Named moves come first, each a turn or a mirror and shown by rows before and after it. Which of them, in which order, take the first row of each pair that follows to the second? Write the first one first, as in the answered first pair.
T (before -> after):
[ -4 -16 -13 -10   8  50   4   3  21 -16  32  44 -13  -8   0 -40  30   9
 -11   6  19  10   4  -4   9  -8]  ->  [ 19   1  17  42   7   5  20  -6  -9  15  20 -32   1   1   0 -23 -15   3
  28 -13  37  -8 -42  13  16 -20]
[  7  -4  16   0 -20  13  11   1  -8   0  21  14   1 -12 -10  15 -16  -7
   1 -23  10   9 -38 -10  13 -12]  ->  [  3  -7  11 -10 -20  20   7   3  -4  -4  23  30  -5 -14 -12  11  -8  -5
  -3 -20   8  13 -31 -14  10  -8]
[ -1  -1  -2  11   8 -17   0  13 -10   3 -31 -28   8  -9   2  11  -1  16
  11  -3   3 -17  10  28  13 -22]  ->  [-10 -10 -16 -14  10   5  -8  19   2  -9 -26  12   4 -13   2   7  21  19
 -10   9  -6  -6  34  22   7 -13]
[ 28  10  -4 -36  -5  -8 -27  -7  41   2   7  22 -23   8  30 -10   9   8
 -20  29 -12  -7 -19   4 -26  11]  ->  [ 40  18  10  -9  -5 -33 -17 -12  26  17   0 -21 -13  15  32  -1 -14   8
   1  14  -1 -18 -42  14 -19   5]
S (before -> after):
[-29 -10 -18  -8 -23  45 -16  -2   0 -27  -6   3  16 -29   6 -29  17  20
 -18  21   6  11  48 -14  15  -3]  ->  [  1   7   0  21 -32  47  -6   0  16  -8  33  19  16 -15  10 -50  13  20
   7  14  29  29  -7   0  19  -1]
[  6 -14 -15  -9   8  25   7  24   3 -25 -17  10  -2 -17 -20   3  35  26
  -3  -7  -6 -11  21  -3  16 -13]  ->  [ 25   0   1  12  -3  25  11  20  18 -10  11  20  -4  -6 -18 -11  33  25
  14 -13   6   1 -19  10  21 -13]
[-18 -15  -4  20  -4  29  27   2  -7   4 -23 -15 -17 -15 -17  24   2   0
  15 -12  10 -21   6  -4   6 -20]  ->  [ -9  -6   3  30 -11  28  30   2  -1  13  -9  -8 -18 -12 -15  12   0   1
  23 -16  15 -13 -17   2   9 -17]
[ 21  31   7   4 -13 -15  19 -11 -20   0   6 -38  30   8  11   3  -8  -1
   0   4 -21  -5  16  -1   8  22]  ->  [ 22  31   9   8 -12 -15  18  -8 -19   1   6 -37  27   8  11   2 -10  -2
   1   4 -20  -5  16   0   9  22]
C (before -> after):
[ 15  -2   1 -46   7   6 -13  -6  30 -11   8  27  10   9   5 -10  10  -3
 -23  16 -25  19   5  -5 -30  24]  ->  [ 22  12  16 -39  11  -6 -10 -15  15 -19 -17 -19  11   4  14 -13  15   9
  -5  32 -19   8  33  13 -22  12]
[-18 -17  -7  -7  11  29  -4   4   8  -5  15  21  -4  -7  -6   0  -2   3
 -16   0   1   0   7  -8  -2   7]  ->  [ -9  -8   2   0  16  20   0  -1  -2 -11  -5 -14  -4 -12   2  -2   1  13
  -3  13   9 -15  31   8   6  -3]
[-12  10 -18 -19  31  10  -6 -10 -12 -19 -17 -14   2  11  -5  20  31  -4
  -1   4   9 -38   1 -12   6  24]  ->  [-13   6 -21 -26  30  15  -6  -5  -8 -17  -9   5   2  16  -9  21  32  -9
  -7   0   6 -36 -11 -23   3  28]
[-20 -20 -46   6   4  13  33   8  -7   4 -21  -7 -25 -21 -43  20  25  11
   1  21  25 -15  47   5  19  14]  ->  [-25 -27 -54   0   1  18  29  14   0  10  -5  19 -27 -15 -50  22  26   2
  -8  14  23  -6  31  -7  15  20]
J (before -> after):
[ -7 -12  -4  -2 -12  12  -1   5 -25  11 -25  24 -13  18 -24 -21  16 -15
  21  -8   9  23  16  -6  14   6]  ->  [ -7 -13  -5  -1 -14  12   2   7 -23  13 -24  25 -13  20 -25 -18  12 -14
  19  -7   8  24  10 -11  12   7]
[-10  -6 -14 -11   2  34   4  16  19   2   8  51 -14  -3  -5 -15  13 -11
 -16  -6  -6  11   7 -17   4   7]  ->  [ -6  -7  -9   1  -2  32  14  15  19  16  16  49 -11   3 -12 -12   2 -13
  -7 -18   1  15 -17 -17   6   5]
[-21 -16 -30   3  -1  17   7  -5 -17  -3  -4   0  12   1 -20  28 -17 -20
 -25  -4  13  -3   3  -9   6 -28]  ->  [-15  -8 -22  16  -2  16  13  -6 -19   4   0 -11  16   1 -23  24 -21 -18
 -15  -8  22  -4  -6   1   9 -33]
Then:
Between the rows of a pair lie two moves.
[  5   7   4 -10  -9 -15 -11   3  10  -4  14  11 -13   9   9 -19  21  21
  14   0  -2   4 -32   4 -16  20]  ->  [-22 -14 -13 -20  -4 -20 -12   9  -4  -5   1   8 -11   7  -2   4   8  13
  -4 -10 -16  -6 -26 -17 -22  26] -> S J
[-12 -45 -12   2 -11  -4  19  -2 -10   0 -21 -12 -22  12 -23  42 -12 -20
  12 -18  -5 -42  24 -25 -31  -7]  ->  [ 21 -17  19  36 -20 -13  26  -9   0  15   3 -27 -21  24 -12  21 -14 -14
  50 -17  19 -30 -14   1 -24 -15] -> S C
[  4  -4   8   1 -16  21   4  10 -24 -24   7  -3 -18  17  17  15  17   5
   1  11  53 -29   7  15  38 -11]  ->  [  5  -5  14   1 -16   2   1   8 -36 -19  -2 -21  -9  23  20  23   5  -2
  -1   6  48 -34   5   9  30  -8] -> J T
[ -7  -9 -19  -1   5  -2  12  -4 -10  -6  -9 -11  -3  -8 -12  11  -1   1
  -5  -5   1  -5  14   1   2  -8]  ->  [ 11   4  -4  12   1   6  13  -7   0  -4   1 -10  -4  -3  -1 -10   6   8
   8   3  12   1   8  17  11  -9] -> S J
[-24  -1 -14  12  -8  50  25  10   9  -6 -17  21  -2 -24 -33  -9  20   8
 -10   3  10   6  26  10  13 -14]  ->  [-15  11   0  18  -5  26  24   3  -5  -7 -38 -23   4 -26 -23  -4  15   9
   4  13  11  -6  43  17  15 -20] -> T J
[-17 -15 -28   2  -8  44   0   2   5  -5   8  32 -14 -10 -21  -5  20   8
  -8  -6   3   9  15  -5  13 -14]  ->  [  3  -2  -3  41 -11  15  11  -6  -5  16  13 -11  -5   1 -17  -4  -5   6
  26 -20  18   1 -27  14  18 -21] -> S T
